One turn moves every row onto another: examples first, then more rows asked
J204: [-1.55  1.68 -1.26  1.00 -0.77  1.96  5.05  1.01  0.13 -1.25  1.08 -0.11
  0.08 -2.98 -0.38  0.30 -3.18]
J342: [-3.00  0.21 -0.70  1.58  0.03  0.57  2.06  0.86  0.64  0.47  2.60  1.43
 -0.43 -3.23  2.21  0.56 -0.70]
J428: [-1.34  1.85 -0.89 -0.52  2.10  1.49 -1.42  3.52 -1.29 -2.03 -0.07 -3.07
 -1.59  2.21  0.92 -0.55 -1.52]
J665: [ 0.19  3.43  1.35 -1.43  0.62  1.85 -0.13  1.11 -1.77 -0.94  0.49 -2.40
 -1.59  1.33  1.33 -1.92 -3.59]
J378: [ 2.32  2.83 -1.30  0.99 -0.87  0.10 -2.63  1.33  0.93  0.79 -1.06  1.85
 -1.57 -1.09 -3.32 -1.66 -1.93]
J516: [-1.35  1.70 -0.55 -0.73 -2.36 -0.46 -1.07 -1.43 -0.84 -0.45 -1.41  3.23
 -0.95  0.81  1.84 -1.99  1.19]
J167: [-1.28  0.08 -3.22  0.95  2.08  1.58  1.57  1.78 -0.80 -2.45 -1.17 -2.22
  1.87  1.10 -1.59 -0.05  2.11]
J479: [-1.33 -0.16  0.21  0.30  0.15 -0.02  0.54 -1.93 -0.88 -0.40  0.12  1.54
  1.25  0.56  2.66 -1.89  2.21]
J930: [ 1.93  2.76 -1.20  0.55 -0.53  0.59 -2.60  0.76  0.50  1.37 -1.18  1.14
 -0.01 -0.64 -4.59  0.35 -0.46]
J230: [-1.34  0.25 -2.35  1.51  3.25  0.93  0.39  0.72 -0.52  1.20  2.13 -2.02
  1.02 -1.22 -0.10 -0.79  2.74]
J274: [ 2.00  2.53 -1.38  1.11 -0.79  0.47 -2.08  0.63  1.01  1.14 -1.05  1.44
 -0.31 -1.26 -4.66 -0.21 -0.42]
J518: [ 0.43  1.89 -0.41 -1.07 -0.11  0.12 -0.37  0.08  0.42 -0.87  0.71 -3.47
 -1.20  2.24  2.30 -1.76 -3.26]
J264: [-2.77  2.02 -3.11  1.10 -0.64  0.69  1.08  2.17  0.89  1.46  1.78  1.09
 -1.78 -3.84 -0.58  1.13 -0.71]
J399: [-0.52  2.96 -1.02 -1.16  0.40 -0.17 -3.72  1.01 -1.42  0.85  0.06 -0.34
 -2.81  1.30  1.22 -2.46 -0.11]
J29: [-1.42  0.82 -2.18  0.61 -1.31  0.82  3.76  0.33  2.14 -0.27  1.89 -2.08
  0.43 -1.89  0.42  1.72 -2.90]
J159: [ 0.30  0.59 -0.45 -0.73 -1.97 -0.34  1.66 -2.48  0.52 -1.93 -0.86 -1.37
  1.11  2.38  2.10 -1.73 -1.08]
J363: [-0.07  0.61 -3.06  0.67  0.87  0.83  2.66 -0.11  1.26  0.09  1.12 -4.43
  1.91 -0.22 -1.49  0.66  0.17]
J824: [ 1.19  2.67 -0.53  0.64 -1.97  0.49 -1.63  0.69  1.20  0.97 -1.01  2.90
 -0.53 -1.62 -3.59  1.03 -2.08]
J236: [ 2.19  1.96 -1.97  1.31 -1.55 -0.49 -1.36  0.08  0.74 -0.07 -2.04  2.92
 -0.23 -1.06 -3.43 -1.97 -0.87]
J863: [ 1.02  1.94 -2.68  0.85  2.16  2.54  4.44  1.89  0.76  0.79 -0.81 -0.40
  0.38 -3.10  0.34  0.37 -2.36]
J693: [-2.14  1.92  0.76  0.66 -3.34  1.00 -0.14  0.34 -2.31 -1.56 -1.90 -0.18
  0.89  1.52  2.41 -0.32  0.51]
J907: [ 1.33  1.88 -3.34  0.87  2.82  2.43  4.28  1.17  0.43  0.72 -1.34 -0.84
  1.39 -2.39 -0.57 -0.06 -0.70]
J166: [-2.85  1.53 -2.94  3.13 -1.56  1.16  2.53  3.82 -0.79 -0.83  0.51 -1.29
 -0.35 -2.80  0.79 -0.18 -1.50]
J261: [-2.35  0.05 -0.29 -0.06 -1.59  1.02  2.00  0.18 -0.66 -3.65 -2.12  1.60
  1.20  1.56  1.56  0.06 -0.03]
J593: [-1.49  1.30 -4.33  1.16  0.87  0.58  0.71  0.67 -0.02  1.54  0.59 -0.55
  0.59 -2.09 -2.70  0.22  3.11]
J179: [ 1.41  2.74 -0.75  1.02 -1.78  0.54 -1.54  0.93  1.43  1.04 -0.74  2.48
 -0.89 -2.05 -3.78  0.39 -1.81]
J310: [ 0.21  1.79 -2.62  0.86  2.33  2.18  3.05  0.97 -0.93 -0.51  0.70 -3.72
  1.40 -1.03 -2.82 -0.99  0.23]
J467: [-1.40  1.43  0.37  0.10  1.97  0.39 -1.86  1.26 -0.91  0.73  2.26 -0.90
 -2.04  0.17  3.24 -1.81 -1.19]
J912: [-3.15  0.90 -1.59  0.74 -0.13  1.57  2.28  3.71  0.23 -2.62  0.50 -0.03
 -1.22 -1.37  1.18  1.31 -3.27]
J868: [ 0.08  1.72  0.92 -0.87 -1.22  1.48  2.08 -2.36 -1.96 -2.32 -1.61  0.22
  1.55  1.84  0.54 -2.03 -0.11]
J401: [-1.90  1.03 -4.08  3.25 -0.06  1.00  2.10  2.63 -1.53 -0.89 -0.65 -2.69
  1.50 -1.42 -0.96 -0.96  1.77]
J456: [ 2.21  2.38 -1.33  1.05 -1.60 -0.14 -1.64  0.05  1.04  0.27 -1.65  2.87
 -0.56 -1.16 -3.33 -1.55 -0.93]
J203: [ 1.90  3.33  1.09 -1.82  1.75  2.42  0.35  0.13 -1.13  0.57 -2.26 -0.59
  0.02  1.47  2.34 -0.77 -1.92]
J477: [ 1.66  2.76  1.29 -1.72  0.61  2.17  1.42 -0.86 -0.89 -0.09 -2.76  0.69
  0.57  1.22  2.49 -0.52 -1.47]
J836: [ 2.26  2.74 -1.80  1.15 -0.64 -0.27 -2.31  1.73  0.86  0.55 -0.98  1.79
 -1.74 -1.49 -3.12 -1.75 -2.65]
J91: [-1.53  3.10  0.49  0.34 -1.12  1.43 -2.02  2.36 -2.82 -0.45 -0.54 -2.82
 -0.63  1.91  1.94 -0.88 -0.39]

J479 moves to J230
J236 moves to J930
J477 moves to J907
And these:
J261 moves to J167
J29 moves to J159
J91 moves to J166
J378 moves to J179
J593 moves to J399
J868 moves to J310

One turn moves every row onto another: examples first, then more rows asked
J798: [ 3.38  1.06 -0.82  0.49 -1.44 -1.51 -1.77  2.18  2.95  0.05 -0.59 -2.63
  0.46  0.26]
J835: [-1.53 -0.42  1.17  1.48 -1.68  0.39 -1.42 -1.31  0.46  0.66  1.17  3.79
  0.62 -0.67]
J253: [-0.93 -0.45  1.06  2.57 -0.01  1.08 -0.04 -0.92 -0.26 -2.54  0.52  3.25
  0.05 -0.66]
J566: [ 0.71 -0.35 -1.03 -1.83 -0.07  0.18  0.17 -1.76 -0.85  2.24  0.11 -3.74
 -2.15  1.48]
J502: [ 1.65 -2.50  1.42  0.82  1.65 -1.68  1.05  1.57  0.69 -1.77 -1.85  2.50
 -0.34  0.18]
J383: [ 0.45  0.01 -1.60 -1.91 -1.16  1.18  0.26  0.57  0.16  1.04 -0.08 -4.79
  1.30  0.91]
J943: [ 1.64  0.91  2.15  0.77  0.14 -0.85 -0.10  1.73 -0.33 -3.82 -0.35 -2.64
  0.12  0.55]
J172: [ 2.08  0.57 -0.16 -1.89 -0.63  0.98  0.07  0.09  0.35  1.86  0.42 -4.56
  1.45  0.83]
J666: [ 0.16 -0.91 -0.57 -0.73 -0.29 -0.78  0.91 -0.69  1.12 -1.88 -0.48  4.93
  1.12  0.29]
J572: [ 0.06  0.72 -1.45 -2.39  0.78 -1.06  0.19  0.35 -0.58  1.06 -3.00 -3.25
 -0.61  3.00]
J984: [ 1.07  0.73 -0.98 -0.03  0.99  2.73  1.55  0.44  1.38 -2.01 -4.06 -0.81
 -0.47  1.04]
J249: [ 0.62 -1.04  2.17  1.98  0.85  0.99  0.43  0.20  1.64 -1.89 -0.85  3.57
 -0.31  0.17]
J15: [-0.49 -1.24  0.17  2.78  0.41 -2.15  0.02 -0.32 -1.72 -2.06  1.33  1.87
  0.38 -1.20]
J677: [ 2.64  2.55  0.65 -0.58 -0.42 -1.26 -0.18  2.39  1.76 -3.25 -0.56 -0.83
  0.66  1.47]
J144: [ 0.33  2.59 -0.71  0.34 -1.32 -1.14 -0.56  1.45 -0.35 -4.14  0.69 -1.57
  0.78  0.58]
J420: [-1.87 -2.83  2.08  1.53 -0.78  0.93 -0.62  0.24  1.29  0.19 -1.20  2.78
 -0.46 -0.17]
J538: [ 0.56  0.18 -0.22 -2.51 -0.79 -0.60  0.95  0.11  1.76  1.93 -1.99 -4.35
 -1.15  0.66]
J668: [ 1.23  0.71 -1.39 -0.86  0.11 -1.86  0.35  0.27 -0.17 -1.91  0.05  4.54
  1.02  0.16]
J316: [-1.45 -0.05  1.02  1.95 -0.30 -0.96  0.12 -0.86  2.41  2.16 -0.76  3.76
  1.28 -0.27]
J998: [-0.69 -1.51  0.75  1.75 -0.20 -1.06  0.38 -1.90 -0.76 -1.82  1.31  3.20
  0.96 -0.95]
J784: [ 0.35  0.73 -0.03 -0.08 -0.30 -2.64 -0.21  0.08  1.18  4.58 -1.48  2.47
  0.83  0.90]
J445: [-0.28  0.62 -1.16  1.26  0.32 -2.63 -0.47  0.39  0.60  2.21 -0.62 -4.20
 -0.29  2.37]
J118: [ 0.85  2.46 -1.24 -3.21 -1.62 -0.83  0.29 -1.26  0.66  2.03 -0.21 -3.24
 -0.15  0.33]
J234: [-0.17  0.55 -0.13  0.92 -0.27  0.95  0.17 -0.12  1.50 -2.26 -0.18  4.77
  0.33  0.29]
J177: [-0.08  0.13 -3.07 -1.53 -1.03 -0.50  0.05 -0.79  0.96  2.32  0.32 -3.11
 -1.85  1.99]
J826: [ 3.35  0.96  1.26 -0.65 -0.56  0.09 -1.70 -0.25 -1.60 -0.90 -0.37 -3.55
  0.29 -0.92]
J995: [ 0.38  0.67 -2.93 -1.49 -2.16  0.14 -1.43  1.38 -0.35 -2.26 -1.55 -2.95
  0.23 -0.18]
J940: [-0.33 -1.33  2.21 -0.49  0.92 -0.96  0.33 -0.93 -2.35  3.28 -2.68  0.64
 -0.13  0.02]
J531: [ 1.33  0.63 -1.50 -1.17 -1.22  0.38  0.00  0.90  1.71  1.92  0.59 -4.34
  1.66  1.11]
J610: [-3.52 -1.38  0.03  0.61 -0.42  0.41  0.67 -0.83  0.32  0.43 -2.46  3.06
  0.68 -0.41]
J201: [-3.52 -0.73 -2.01  0.44 -1.24 -1.69 -0.06 -0.19 -1.48  2.53 -1.74  0.97
  0.32  0.11]
J163: [ 1.28  2.91 -0.73 -1.39  0.40 -1.90 -0.81 -1.48 -1.42  2.21 -0.01 -2.75
  0.48  2.23]
J739: [ 2.04  0.38 -0.93 -1.42 -0.06 -0.68 -0.01 -1.02  1.42  3.39  0.50 -3.00
 -1.82  2.02]
J788: [ 2.40  4.28 -0.87  0.64  0.23  1.70  0.10 -2.27 -0.10 -0.72  0.12  0.26
  1.15  0.00]
J161: [-0.27  0.94 -0.41 -0.40 -1.41 -1.37  0.15 -1.00  0.75  2.17  0.43 -4.98
 -0.64 -0.26]
J934: [ 0.57 -3.03  1.84  1.48  0.77 -1.07  1.09 -0.07  1.63 -1.39 -0.80  3.12
  0.30 -0.02]
J267: [ 0.19  1.02 -0.82  4.82  0.16  0.62  0.34 -0.15  2.06 -0.71 -0.33 -2.24
  0.06 -0.14]
J534: [-0.74 -0.26  2.70  0.11  0.62  0.43  0.43 -2.20 -0.52  1.44 -1.65  3.48
  1.05 -0.67]
J245: [-0.36 -0.68  1.50 -1.30 -0.97  1.39 -0.68 -0.54  0.87  0.31 -1.27  4.71
  0.16  0.26]

J144 moves to J943
J249 moves to J234
And these:
J15 moves to J502
J798 moves to J995
J445 moves to J572
J161 moves to J538
J201 moves to J940
J316 moves to J610
J383 moves to J172
J420 moves to J245
J739 moves to J177
J998 moves to J934
J267 moves to J984

